(in the rows, 128 means zero)
Z: several groups of rows, each row roughly a mix of its group's hidden directions:
Z (92 x 11):
[[ 72 148  92 133 150 144 123 127 116 164 189]
 [140  97 141 112  98 109 159 157  96 199 116]
 [155 135 111  83 167  83  75 107 101 137 115]
 [165 145 178 136 126 118 168 159  65 122 133]
 [120  97 104 182 129 117 156 110 190 126 164]
 [ 68 148 168 138 153 131 147 170 175 133 118]
 [122 105  85 185 191 120 112 150 111 125 140]
 [ 98  98 148 184 172 100 110 169 131 109 108]
 [156  97 128 118  94  97 168 111 137 106 195]
 [129 155 152  78 167 102 114 138  78  86 108]
 [ 95 106 119 167  78 151 118 134 171 169 160]
 [ 93 153 142  71 154 111  86 141  93  92 120]
 [141 171 151 104 163 115 103 144  70  89 106]
 [166 144 118 133  99 148 123 130 168  54 156]
 [161 177 141  96 138 140 108 143  66 123  90]
 [169 129 187 118  77 149 161 119 112 142  96]
 [182  74 165 133 134  76 119 113 126 124 152]
 [177 105 166 143  73 129 157 170 141 107 121]
 [ 98 141  93 122 181 130  93  85  90 161 138]
 [ 90 156 131 161 123 165 118 156 145 152  62]
 [189 138 146 107  71 162 165 110 117 136 125]
 [121 121 143 187 124 144  96 144 132 174  70]
 [148 106 115 100  91 102  71 150 125 127 184]
 [ 88 115 134 170 178 151  98 132 107 170 162]
 [187 159 127 116 161 116 175 130  87 102 109]
 [119 153 131  91 156 143  84 135  64 107  92]
 [ 71 144 100 110 180 118 100  94 110 163 128]
 [134 154 137 116 105 139  98 115 174  53 150]
 [ 94  97 107 175 184  97 117 169 123 138 125]
 [ 79  91 152 168 152 110  79 118 142  98 147]
 [136 159 157 120 106 149 101 101 164  56 132]
 [157 130 114  80 145  54  96 108 123 139 143]
 [158 150 158 109  75 156 183 119 154 107 107]
 [133 174 132 108 166 126 105 145  65  86 110]
 [ 87 155  97 116 181 140 121  77 105 161 121]
 [ 76 109  74  97 127 143 102 105 177 134 129]
 [ 85 142 122 169 158 149  86 142 119 184 106]
 [134 144  74 144 107 136 176 129 185 140 164]
 [ 99 107 145 134 138 110 175 152 112 192  86]
 [150 113 137 125 124 137 155 116  70 201 107]
 [ 94 152  91 107 169 138 141  86 101 180 120]
 [130 138 162  74 141 127 115 142  56 120  98]
 [103 155 137  81 156 128  86 140  72  98 106]
 [163 153 111 130 134 162 175 146  58 132 119]
 [ 82  90 103 127 126 125  91  98 194 135 134]
 [138 110 166 173 138 111  94 147 144 163  68]
 [114  76 161 153 110  96 166 123 170 136 168]
 [155 184 132  64 131 127 122 144  87 123  97]
 [113 106  91 133 165 102  70 133  94 157 163]
 [ 75 131 166 145 192 165 123 155 131 128 134]
 [ 95  59 145 156  95 132 142 120 156 163 155]
 [ 66 156 114  74 118 116  95 147 151 116 156]
 [ 93 131 110 127 181 120  82  95  86 166 132]
 [151 133  84  94  84 132 163 100 113  95 172]
 [119 104 142 139 146 118 158 137  83 201  94]
 [144 155 130  87  96 157 162 159  70 158 123]
 [ 86 145 134 115 168 131 126  84  92 181  98]
 [ 82 186  85 115  90 137 148 143 155 144 113]
 [177 117 140 132  76  90 130 130 154 128  70]
 [157 129 137 133  94 160 183 152  76 166 131]
 [116 147  92 119 174 137  69 113  84 161 120]
 [ 96  94 132 136 148  95 145 162 103 195 106]
 [109 127 165 176 112 163 144 161 157 130  72]
 [122  58 106 172 128 161 160 100 131 153 127]
 [104  52 130 161 114 130 159 109 157 152 151]
 [122  79 125 143 104 112 166 109 194 151 155]
 [139 157 126  93  86 153 194 116 167 119 115]
 [140 175 168  87 129 117  98 155  73 115 109]
 [125 100 157 200 132 137 102 142 130 175  98]
 [112 153 174 105 123 125 115 168  55 116 135]
 [166  88 170 151  85 111 133 184 132 116 125]
 [119 158  82 118 153 147  74 113  85 157  98]
 [174 177 112 156 132 168 122 140  76 134 100]
 [184 112 142 130  80 134 144 123 132  92  70]
 [188  96 144 157  94 107 108 120 127 139  74]
 [123  88 106 157  94 140 159 113 187 167 151]
 [165 150 113  84  69 150 164 119 157 113 149]
 [173 100 163 153  82 124 146 177 146  96 125]
 [140  91  98 137  96 146 180 111 170 174 138]
 [147 118 134  97 196 112  78 111  86 124 129]
 [127 156 148  93 128 150 106 153  49 130 103]
 [ 77 152  90  93 167 122 105  87 119 162 140]
 [193  93 151  97 123  89 138 109 125  85 139]
 [137 181 160  95 145 112  94 152  79  99 110]
 [118 138 144 166 112 126 106 151 155 166  54]
 [178 130 106  71  97  94 143 104 124  87 133]
 [127 108  78 180 172 123 169 168 136 130 126]
 [145 198 131 115 127 145 103 160  71 118 115]
 [116 146  97  74 133 128 156 112 115  94 192]
 [175 105 114 138  98 182 140 104  88  89 114]
 [133 125 156 170 100 159 133 151 148 129  53]
 [159 121 134 103  74  89 177 126 164  97 139]]
one row of each group, then the others: which group is each in?
[180 110 156 141  72 131 142 166 150  89 135]
<7>
[167 105 139  91 164  68  98 106 111 124 156]
<9>
[165 143 150 131 115 158 150 152  51 148 109]
<44>

[175 105 145 128  68 119 130 173 151  96 151]
<7>
[152 187 128  90 166 110 113 137  95  87 105]
<44>
[140 147  96 121 109 139 136 136 186  63 160]
<7>
[131 154 108 160 160 150 106 107 155  54 140]
<7>
[127 115 143 127  94 152 195 133 149  80 166]
<9>
[126 102 101 152  96 132 153 113 201 162 150]
<44>
[136  96 163 114  99 109 139 148  89 197 111]
<7>
[139 172  92  61 122  90 112 119 132 117  94]
<9>
[102 157 136 109 121 128  92 109 178  61 144]
<7>
